In the rows, 128 means zero.
Each path below is one point turned by a fixed rotation once a step. After each direction that follows a path, write how fast that rotation turns it, in degrees per step (0 if it stays still).
Each turn is a multiple of 5 degrees from 10 to 175, or 0.
Each row of a path follows its step; steps can be skipped.
path 1
step 10: [129 130 125 129 131 127 134 135 133 126 136 134 133 117 127 129 117 144
 130 138 139 134 128 129 127 122 129 120 117 123 137 130 129 129 127 128
 132 130 133 138 122 123 128 123 127 133 120 126 115 124 134 135 118 116
 139 133 133 129 124 133 124 119 140 126 127 119 126 130 125 120 126 134
 109 129 132 128 119 125 121 124 128 129 125 128 121 137 118]
step 12: [131 127 131 126 126 128 127 129 121 120 120 136 134 135 126 125 139 125
 136 137 133 117 125 127 123 130 133 129 121 129 128 126 127 124 123 139
 125 130 122 137 129 132 124 122 134 125 119 137 129 134 135 127 138 121
 134 136 128 127 139 147 127 131 134 125 123 132 141 138 139 127 139 128
 125 143 133 136 119 128 122 131 129 140 133 124 139 125 124]
step 14: [119 130 133 129 125 117 140 119 133 124 132 125 121 123 124 124 127 127
 129 134 130 129 133 131 131 120 129 120 116 132 127 134 127 134 118 128
 129 134 128 134 128 133 127 111 120 121 127 135 128 123 131 149 125 125
 133 123 134 124 114 135 129 127 131 126 128 132 126 121 125 137 123 115
 130 128 127 119 122 125 117 115 137 137 133 128 132 125 119]
step 18: [132 122 127 132 133 128 132 129 129 135 130 125 123 124 139 127 135 143
 138 129 136 114 141 117 131 114 121 126 120 135 116 132 135 131 127 129
 129 132 140 131 125 129 126 132 131 126 130 120 115 127 140 139 119 115
 132 131 128 119 123 124 121 122 134 130 133 123 133 126 128 134 133 126
 129 129 127 123 119 120 131 125 133 134 135 127 128 141 129]
step 20: [118 120 139 125 125 119 113 124 125 122 117 123 132 129 130 128 143 131
 130 133 128 130 138 122 127 125 133 128 130 134 134 124 117 128 129 139
 127 131 124 138 132 125 118 128 134 131 119 128 132 132 121 141 140 121
 119 125 119 124 131 124 125 126 122 130 131 131 148 121 125 130 137 140
 125 137 127 126 126 130 121 132 125 134 130 128 126 127 121]
step 21: [113 121 121 133 137 133 129 133 129 123 119 135 133 128 134 125 122 131
 136 129 121 121 132 123 118 128 120 129 121 139 125 124 127 125 122 131
 142 128 134 138 128 124 119 136 123 135 138 134 123 126 135 127 140 127
 131 124 138 128 128 126 124 127 134 124 127 136 139 135 131 122 125 129
 121 129 138 114 124 135 128 119 133 136 136 119 132 135 120]
step 32: [128 129 126 133 124 119 134 121 126 127 121 122 132 131 127 134 131 119
 140 134 133 119 134 128 124 122 138 107 132 133 124 112 121 122 122 128
 117 130 136 137 124 139 120 122 122 118 117 134 122 124 130 134 138 125
 125 123 126 121 134 129 132 133 132 125 124 124 138 127 134 135 129 136
 126 136 135 126 129 131 123 125 129 134 135 128 133 129 121]
step 35: [120 131 131 132 133 122 127 127 122 117 123 123 132 123 135 127 128 139
 129 131 137 127 138 122 124 122 122 114 119 132 126 127 130 132 128 146
 132 129 132 122 132 133 124 119 130 118 124 137 135 121 136 122 121 117
 122 135 129 120 124 142 115 131 135 136 132 127 128 120 135 133 133 131
 122 125 138 129 125 126 128 116 136 134 132 137 130 126 129]
[129 130 129 129 127 129 128 125 125 129 129 127 128 128 128 127 127 130
 129 131 130 129 127 130 127 128 132 126 129 127 126 131 129 127 126 129
 128 127 130 129 127 129 129 130 126 127 128 128 132 127 130 129 126 129
 130 128 129 127 129 128 129 129 128 125 128 128 127 128 128 128 130 127
 127 128 127 129 128 129 126 129 127 127 126 127 130 127 128]
20
[127 130 129 129 129 127 129 130 127 130 128 127 127 127 128 128 130 128
 126 131 127 130 127 125 128 129 126 131 128 128 127 127 129 125 127 128
 126 129 130 128 126 126 127 126 130 129 128 126 128 128 126 128 128 127
 128 130 128 126 126 129 129 132 128 127 128 127 127 130 126 127 128 129
 127 129 131 129 127 128 127 129 128 127 127 126 126 126 127]
155
[130 126 126 130 125 127 129 130 129 126 129 127 126 125 129 129 125 130
 128 129 126 128 129 127 128 128 129 126 130 127 127 127 127 129 130 129
 130 127 129 128 127 128 129 129 130 131 130 128 127 128 128 127 129 128
 126 128 128 131 126 130 129 127 129 128 128 127 129 130 127 129 128 125
 128 129 128 130 125 129 128 127 127 128 125 125 128 128 128]
125
[129 128 130 128 126 125 126 128 127 127 126 130 127 131 131 128 127 130
 127 127 129 128 127 129 128 132 126 127 128 127 129 129 128 127 130 129
 127 126 129 127 128 128 128 125 130 129 127 126 131 129 130 126 129 131
 126 129 127 127 130 129 128 127 127 127 128 129 128 128 129 128 129 127
 127 129 128 128 126 126 129 127 126 128 131 128 127 127 128]
95
[130 128 129 125 129 130 127 128 126 129 127 130 127 128 129 127 125 131
 126 127 129 130 129 126 130 129 130 128 128 129 126 128 129 130 129 125
 127 129 128 126 128 127 129 127 130 127 128 128 127 127 131 131 128 127
 127 127 130 126 127 129 127 128 130 129 128 127 126 127 126 128 127 126
 128 126 127 127 127 127 127 129 130 131 127 129 126 127 129]
90
